First come named turns, each shown by rows before and after it. For each pair of rows after them, which turns, in which order, take the first row to the second? The first pair is done for you.
q586 (before => after):
[-0.61 -0.63 -0.38 -0.84 -0.26 -0.27  0.15  1.05 -0.29  0.32  0.93] => [-0.53  0.34  0.00 -1.03 -0.87  0.09  0.75 -0.09 -0.36 -0.09  0.79]
[ 2.76 -1.16 -0.67  1.50 -1.51  1.44 -1.03 -0.54  2.83 -2.25 -2.02] => [ 2.65 -0.92 -1.08  1.82 -1.10  1.38 -1.28 -0.10  2.50 -2.55 -1.90]
[ 2.49  1.96  1.67  0.58 -1.58  1.93  0.97 -3.23  2.29 -2.00 -3.23] => [ 1.46 -0.38 -2.22  2.43  2.70  1.03 -3.53  1.99  0.67 -2.21 -2.47]
[ 1.96 -0.16  1.98 -0.53 -0.73  2.23  2.98 -1.63  3.36  4.43 -0.95] => [ 1.89  5.00 -1.53  0.87  1.63  3.43 -1.63  0.45 -2.04 -1.01 -0.97]
q281 (before => after):
[ 0.05 -3.46 -0.01 -0.25 -0.29 -0.93  0.74  0.39  3.45  0.98 -1.02] => [-0.26  3.63  1.29 -0.13 -1.97  1.88  1.61 -1.40 -0.59  0.33  0.14]
[ 0.06 -4.69 -1.79 -0.24  0.92 -2.70 -1.20  1.60  1.95 -2.03 -0.39] => [-1.07  3.41  0.32 -1.56 -2.32 -0.42  1.70 -1.78 -2.43 -2.35  2.34]
[-0.81 -1.22  1.84 -0.74 -1.45  0.83 -0.33 -0.31 -2.75  0.62  0.76] => [-0.21 -1.67  1.17  0.29 -0.21  1.41 -2.07  0.77 -2.31  0.70 -0.38]
[ 1.28 -0.90  3.23 -0.91 -1.19  0.19  3.91  1.27  3.67  2.63  0.48] => [ 2.31  3.55  2.65  0.97  0.47  3.56  1.45  1.85  1.39  2.22 -0.45]
q480 (before => after):
[ 1.10  0.04 -0.01 -0.03 -1.23  2.48  1.56 -0.86  2.59 -1.22 -2.93] => [ 0.13  0.23 -2.66  0.82  1.13  2.12 -1.49  2.46  0.16 -2.19 -1.58]
[-0.30 -0.49  1.82  0.18 -0.57  1.46  1.60  0.15  1.59  5.24  1.51] => [-0.77 -0.38 -0.16  1.17  1.39  1.30 -0.45  2.67 -0.08  4.80  2.26]
[ 2.60 -4.09  0.15 -1.60 -1.12 -2.22  1.03  0.14  5.11 -1.39 -3.11] => [ 2.28 -4.18 -2.43  0.25  1.50 -1.82 -2.26  3.71  3.27 -1.38 -2.88]
q22 (before => after):
[ 0.47 -5.18  1.39 -1.09 -1.85 -2.90  2.73 -1.38  4.62  2.43 -0.51] => [ 3.53 -1.89 -0.12  1.76  1.38  1.22 -2.22 -0.39  4.60 -0.29 -5.71]
[-1.30  0.86 -0.63 -1.78 -0.46 -0.62 -1.10  0.98 -2.55 -2.85  0.24] => [-1.45  0.46 -0.39 -2.25 -1.05 -1.14 -0.36  0.42 -2.18 -2.85  0.38]
[-0.29 -0.24 -1.38 -2.81 -1.21 -3.45  0.76 -0.33 -1.94 -4.06  1.50] => [ 1.17  1.08 -1.64 -1.62 -0.31 -1.78 -0.77 -0.67 -1.62 -5.84 -0.94]
[ 0.86  0.04  1.07 -0.89 -1.67 -1.20  2.50 -2.43  0.61  2.33 -0.19] => [ 2.62  2.09 -0.23  0.97  0.34  1.37 -0.88 -1.69  0.21  0.71 -2.88]
Pairs:
Between the rows of a pair lie 2 to 3 turns.
[ 0.11  2.42  2.83 -1.57 -2.24  0.55  3.73 -3.90 -0.76 -1.56 -1.43] => [-2.97 -2.27 -0.68 -2.28 -0.01 -3.99  2.03  0.61 -2.57 -2.16  2.30]
q586 q281
[-0.16 -2.02 -0.99 -0.78 -3.79 -1.60 -0.28 -2.49 -0.44 -5.92 -0.51] => [-0.07 -3.97 -0.33 -1.11 -4.18 -1.98  0.61 -2.40  0.95 -4.09 -0.45]
q586 q586
[-3.73  0.63 -0.84 -1.54  1.29 -2.15 -0.57  2.36 -1.23 -2.65  1.53] => [-1.84  2.76 -0.59 -0.66  1.54  0.12 -1.79  1.36 -0.69 -4.35 -1.56]
q22 q281
[-1.23  2.77  0.17  1.05  0.27  1.95 -1.00  1.01 -1.53  2.20  0.88] => [-0.87 -0.29  2.27 -0.34 -1.52  0.66  1.56 -1.30  1.76  2.58 -0.17]
q586 q22
[ 1.91  1.88  1.32 -0.19 -1.18  0.77  0.26 -1.78  0.09 -0.31 -0.72] => [ 0.44  2.19  0.00  0.21 -0.03  0.08 -0.68  0.54 -2.36  0.69  2.11]
q586 q22 q281
[-0.03  0.38 -2.11 -0.03  3.21  2.32 -3.21  4.97 -0.21  1.02  2.58] => [-1.84  3.42  0.57 -2.72 -0.96  1.10  1.28  1.19 -1.76  0.58  5.61]
q586 q586 q22
[-2.71 -0.66 -2.05 -0.44  0.33 -2.02 -0.65  2.53 -2.03 -2.76  2.73] => [-1.99 -0.18 -0.11 -1.92 -2.12 -2.48  1.78 -0.87 -0.49 -4.27  1.43]
q281 q22
[-1.15  1.29  0.34  2.15  1.39  3.30  0.77 -1.71  0.32 -0.81 -0.23] => [-1.17 -2.43 -0.50  2.22  2.54  1.86  0.23 -0.55  2.04 -0.44 -0.35]
q281 q22
[ 1.74 -3.80  0.92  2.44  2.66  0.40 -1.30  1.46  4.45  3.41 -2.08] => [ 1.45 -4.41  1.80  1.53  1.46 -0.68  0.25  0.29  5.12  3.67 -1.73]
q22 q22
[-2.30  3.21 -3.54 -0.31  2.30 -2.24 -2.92  3.52 -3.14 -0.47  2.11] => [-3.35 -1.18 -1.17 -3.33 -1.03 -5.89  1.94  0.27  0.46  0.00  2.92]
q22 q586 q586
[ 0.33  0.52  3.39  0.08 -2.27  0.45  3.59 -0.83  1.04  6.13  1.71] => [-0.51  6.44  1.59 -0.67 -2.58  0.64  1.87 -1.72 -3.83 -0.02  1.93]
q586 q480
[-2.37 -0.57  1.91  1.34  0.53  1.91  1.47  0.75  2.26  0.65  2.18] => [-2.18 -0.99  1.64  1.71  0.87  2.02  0.99  1.18  2.57  0.65  1.87]
q281 q281
[ 0.72 -0.21 -1.15  0.10  1.06  1.15 -2.10  0.10  0.45 -3.96 -2.05] => [-1.48 -2.53  0.10 -2.51 -1.32 -2.03  1.48 -0.73  0.79 -1.97  1.62]
q22 q22
[-2.40  0.02 -0.80 -0.41  0.66 -0.26  0.78  0.27 -0.92  3.65  4.70] => [-0.92  1.33  1.08 -0.03 -0.53  1.63  1.95 -1.93  0.51  4.50  2.84]
q281 q586
[ 2.16  2.90  1.39  3.79  1.97  4.90  0.29 -0.59  1.29  2.68 -3.21] => [-0.76 -3.78 -0.16 -1.73 -0.66 -3.68  3.37 -2.56  3.06 -4.11 -1.38]
q480 q281 q22
[-0.37  0.42 -3.06  0.75  2.90 -1.92 -4.28  2.46 -3.13 -2.61  2.06] => [-1.76 -0.44 -0.22 -3.03 -1.65 -4.65  1.03 -2.02 -1.67 -2.84  3.78]
q22 q586
[ 0.02 -1.34  2.34  0.84 -0.37  3.72 -0.51 -1.74  1.52  3.50 -1.38] => [-1.49 -1.44 -0.66  1.56  2.01  2.75 -3.05  1.98 -1.53  2.36  0.90]
q281 q480
[-2.13 -1.34 -0.68 -3.02 -0.71 -3.83 -1.84 -0.17  0.12 -5.10  0.08] => [-1.82  5.45  1.71 -1.65 -2.07  0.54 -0.32 -1.02 -3.33 -0.41  2.45]
q281 q586 q281
[ 0.52  2.43 -0.60  0.06  1.00 -0.49 -1.42 -0.52 -2.05 -4.20  0.02] => [-0.64 -3.12 -0.98 -0.37  1.34 -3.26 -0.58  1.56  0.02 -1.12  1.83]
q281 q281 q586
[ 1.83 -0.62  0.11 -0.22 -0.61 -0.91  1.13 -1.64  0.02 -1.04 -2.55] => [ 0.71 -0.08  0.92 -0.64 -1.50 -0.84  2.50 -1.48 -0.88  1.11 -0.19]
q480 q22 q586
[ 1.49 -1.78  2.53 -1.48 -3.15 -0.83  0.64 -1.57  0.71 -0.71 -2.22] => [ 0.66  2.24  2.34 -1.11 -3.04  0.50  0.41 -1.23 -2.89 -0.22 -0.16]
q586 q586 q281
[ 1.24 -3.26  0.02 -1.67 -1.04 -1.59 -2.79 -0.36  1.48  0.16 -0.18] => [ 1.32 -2.78  0.83 -0.92 -1.00 -0.40 -2.23 -0.05  1.49  2.89  0.52]
q586 q22 q586
[ 0.22 -1.16 -4.01 -0.39  1.38  0.17  0.98  0.13 -0.78 -2.89  0.36] => [-0.49 -2.77 -2.93 -1.30  0.39 -0.78  2.70 -0.24  0.08 -1.44  1.58]
q281 q586
[ 0.01 -2.82  0.98 -0.03 -0.35 -1.21  1.60 -1.93  4.05 -1.94 -2.52] => [ 0.97  2.36 -0.30  2.24  1.51  1.93 -1.58 -0.67  0.44 -3.27 -3.17]
q22 q586 q586
[ 0.10 -0.37 -1.50 -2.58 -1.18  0.28  0.52 -0.74 -1.18 -3.74 -0.39] => [-0.27 -3.23 -0.33 -2.66 -1.66 -0.25  2.38 -0.02  0.63  0.74  1.22]
q281 q22 q586
[ 0.01  3.60  1.36  0.40 -1.49  1.27  1.59 -0.49 -2.95  0.82  2.02] => [-0.96 -0.37  1.68 -0.99 -2.26 -1.49  3.13 -0.84 -1.03  1.19  2.71]
q281 q281
[ 1.03 -0.45  0.39 -1.24 -2.01  0.25  0.70 -1.28  0.48 -3.15 -3.17] => [ 1.05 -2.73  0.57 -1.16 -1.72 -0.52  0.99 -0.64  1.89 -1.45 -2.73]
q586 q586
[ 1.19  1.61 -0.08  0.13 -0.39  0.90 -1.20 -0.39  0.16 -2.08 -1.55] => [-0.87 -0.15  0.43 -1.29 -1.82 -1.59  1.32 -0.48  0.02 -0.16  1.76]
q22 q22
[ 0.20  3.63 -0.64  0.61 -0.27  0.84 -1.74  0.06 -3.77 -1.85 -0.24] => [ 1.75 -0.84 -1.42  1.26  1.33  0.46 -3.16  0.94 -0.17 -2.17 -2.94]
q22 q22 q281
[-1.14  3.70  0.88  0.55 -1.10 -0.75  3.00 -0.84  0.22 -1.18 -1.59] => [-2.29 -0.80 -0.50  0.11  0.06 -3.72  2.79  1.34  0.76 -0.27 -0.10]
q586 q22
[ 2.08 -1.59 -0.92  0.40 -0.34 -1.43 -1.50 -1.30  3.19 -4.54 -4.54] => [ 1.01  1.89  0.39 -0.99 -2.53 -1.38  0.38 -3.34  0.81 -5.68 -2.85]
q22 q281 q22
[ 0.74  0.55  1.38 -0.30 -1.97 -3.87  1.26 -3.50  1.58 -3.26 -1.40] => [-0.43 -2.24  0.30 -0.44 -0.82 -5.82  0.61 -1.12  1.57 -2.51 -0.05]
q22 q281
[ 1.25 -3.20  0.32 -4.71 -0.82 -1.17  0.26  0.16 -0.65 -2.55 -0.96] => [ 0.68  1.24 -0.42 -3.25  0.28  0.83 -1.13  2.06 -4.41 -1.17  1.07]
q281 q22
[-1.43 -0.77 -3.13 -0.86 -1.26 -3.32 -0.85  1.23 -1.12 -0.68 -1.78] => [-0.02  3.38 -1.80  0.29 -1.51  0.18 -1.05 -0.14 -1.86  0.23 -3.19]
q586 q281
[ 0.30 -2.11  0.95 -0.26 -2.12 -0.16  0.06 -0.12  3.36  2.22 -0.38] => [ 1.19 -1.35  0.17  0.95 -0.90  1.03 -1.55  1.16  3.04  1.97 -1.33]
q281 q281
[ 1.34 -2.38 -0.59 -0.43 -1.02 -0.92  0.24 -0.33  3.47  0.27 -1.78] => [ 0.65 -0.78 -1.09  1.25  0.50  0.77 -0.67  2.42  0.81  3.80  0.52]
q281 q22 q586
[ 2.31 -0.90  2.10 -0.48 -0.55 -0.04 -1.16 -1.34  0.52  1.60 -1.18] => [ 1.95 -1.69  1.23 -0.01  0.86 -0.32 -2.42  0.44  0.42  1.34 -0.94]
q586 q586
[-1.68  0.41 -2.54 -0.80  2.56  0.13 -2.03  2.39 -1.28  0.05  1.36] => [-2.62  1.84 -0.46 -2.37 -0.08 -0.22  1.14  0.34 -1.63  0.86  2.99]
q22 q281 q22
[-0.04  2.77  0.93  0.50 -0.10 -1.27 -1.86  1.90 -3.36 -3.05  1.04] => [ 1.02 -2.20  1.10  1.82  1.50 -1.26 -2.29  4.05 -0.02  1.74  0.37]
q586 q281 q281
[-1.18  0.56 -0.47  0.14 -0.74 -1.85 -2.95 -1.79 -1.86 -6.14 -0.92] => [ 0.17  2.15 -0.66  2.67  1.23  0.91 -4.68  0.01 -2.41 -3.67 -1.90]
q586 q586 q22
[-1.91  0.63 -0.31 -0.08 -0.95  0.00 -0.36  1.36 -2.60  0.68  2.11] => [ 0.15  0.01  1.68 -0.56 -2.39  0.57  1.17 -1.92  0.75 -0.51 -1.20]
q586 q22
[ 1.69 -4.21 -0.76 -1.77  1.17 -3.75  0.72  0.60  1.72 -1.77  0.53] => [ 3.08  2.09 -1.64 -0.01  2.42  0.21 -2.25  0.77 -1.50 -3.96 -0.85]
q586 q22
[ 0.25 -0.58  0.88  0.21  0.15  0.65  0.89  0.96  0.24  2.58  0.52] => [-0.08 -1.08  0.94 -1.05 -0.83 -0.33  1.76 -0.27  0.57  1.57  0.83]
q586 q586 q22
[-2.03 -1.00 -2.21  2.16  4.96  0.90 -0.94  2.05 -1.67  3.33  3.02] => [ 1.11  2.82  2.09  1.68  1.29  4.32  2.03 -4.45  1.47  1.94 -1.70]
q586 q22
[-0.77  0.93 -1.02  1.36  2.09 -0.33  1.22  0.09 -1.82 -1.00  2.04] => [ 1.17  1.58 -0.35  2.50  2.22  1.49  0.84 -0.39 -0.57 -0.38 -0.21]
q281 q586 q281
[-0.07 -1.41  3.35  2.24  0.67  0.94 -1.63  1.30 -0.13  4.73  1.62] => [-1.67 -0.93  3.33  0.92 -0.50 -0.62 -0.18  0.72 -1.28  4.00  3.90]
q281 q480 q480
[-0.98  3.23  0.46  0.37 -0.47  0.00  4.49  0.86 -0.04  3.20  1.77] => [-1.06  3.44 -0.99  1.56  1.33  0.53  2.16  3.00 -0.99  3.26  1.87]
q480 q480
[ 0.57  4.67  1.71  1.10  1.79  4.29  0.15 -1.82 -2.55 -0.26 -2.32] => [ 0.05  5.05  1.60  0.71  1.18  4.01  0.22 -1.64 -3.41 -0.42 -1.64]
q281 q281 q22
[ 0.49 -3.59  0.28  2.24  2.03  0.65 -1.44  1.18  2.88  3.71 -2.00] => [ 1.47 -3.20 -0.14  1.55  1.59  0.22 -1.73 -0.95  3.72 -0.72 -4.54]
q22 q586 q281
[-0.66 -3.07 -0.86  0.60 -1.95 -3.17  1.08  1.53 -1.44 -4.81  1.56] => [ 1.66  1.50  2.09  1.18 -3.94  0.57  2.58 -2.11 -0.99 -3.93 -0.80]
q281 q480
[-0.34 -4.25 -2.84 -1.55  3.48 -2.37  1.57  2.94  0.29  2.43 -0.15] => [-1.99  0.81 -2.55 -1.70  2.49 -1.16  2.24  2.78 -3.62  3.15  2.72]
q281 q586
[-1.38 -1.13 -2.92  0.58  0.81 -2.38 -1.88  2.66 -2.50  0.60  3.22] => [-1.58 -0.93  0.30 -1.28 -2.60 -2.60  2.02 -0.71 -1.04  2.57  3.73]
q281 q586
[ 1.38  0.57  1.77 -1.37 -1.31  0.73  1.34 -2.10  1.16 -0.51 -2.18] => [ 0.98 -0.26 -0.61 -1.30  0.61 -0.46 -1.18 -0.11  0.36 -3.40 -2.59]
q586 q281 q22
[-1.13  2.59  0.80 -0.74 -2.88 -3.03  0.43  1.61 -7.15  1.20  5.00] => [-0.18 -1.73  3.47 -2.36 -5.39 -4.39  4.11 -1.73 -2.17  2.26  2.77]
q586 q281 q22
[ 0.72  0.72  0.50 -0.68 -2.11  0.27  1.65 -0.54 -1.31  1.31  0.35] => [ 1.30 -0.60 -1.08  0.78  0.45  0.63 -0.94  1.56 -1.10  1.02 -0.67]
q22 q586
[ 0.87 -1.72 -0.94 -1.34  0.81 -1.63  0.11  1.46  3.04 -1.34 -3.51] => [-1.99  1.61 -1.96 -2.15  0.44 -2.43  0.55  2.74 -1.91 -1.03  1.21]
q22 q281 q586
[ 0.10  1.22  1.16  0.67 -0.81  1.06  0.78 -0.57 -0.48  2.36  1.11] => [ 1.06  1.65  0.89  0.29 -1.13  0.95  0.60 -1.99  0.11 -0.37 -1.17]
q586 q22 q22
[-2.62 -2.34  2.44 -2.57 -2.58 -1.09  2.94  0.01  0.55  3.96  3.42] => [-3.65 -0.38  0.47 -3.90 -2.93 -2.71  1.94 -0.40 -2.26 -1.57  3.79]
q586 q281 q281
[-0.46 -2.76 -0.86  2.16  3.02 -2.11 -2.34  5.19 -0.21  4.66  2.12] => [ 3.65  0.85  1.35  3.66  2.79  2.84 -2.73  1.58  2.29  3.50 -3.86]
q586 q281
[ 0.31  6.21  0.74 -0.55 -1.35  1.49  1.79 -1.93 -1.12 -0.68  0.82] => [ 0.54  3.30  1.93 -1.58 -2.37  0.08  3.38 -3.64  1.72 -0.67 -0.32]
q281 q22 q586
[-0.35 -0.78  1.58 -1.18  0.40 -0.36  1.74 -1.64  0.58 -1.81 -3.23] => [-0.28 -2.16  2.00 -0.15  1.19  0.51  1.47 -0.12  1.38  1.86 -2.86]
q22 q586
[ 0.89  2.17  1.97  0.65  0.19  3.60  0.30 -0.08  0.13  2.77 -1.69] => [-0.23  1.03  2.75 -0.55 -1.10  2.20  2.12 -0.68  0.40  3.64 -0.05]
q22 q22
[ 0.69 -0.17  1.70  0.05 -0.18  2.15  0.66 -0.59  2.13  0.26 -2.95] => [-2.39 -1.96  0.10 -1.39 -0.20 -1.88  1.09  1.96 -0.38  0.48  1.93]
q480 q22
[-0.73  0.38 -1.57  0.56  1.72 -0.73 -2.01  2.88 -1.93 -1.78  1.27] => [-1.09  2.15 -0.90  0.03  0.49 -0.47 -1.03  1.86 -2.64 -1.75  1.84]
q281 q281
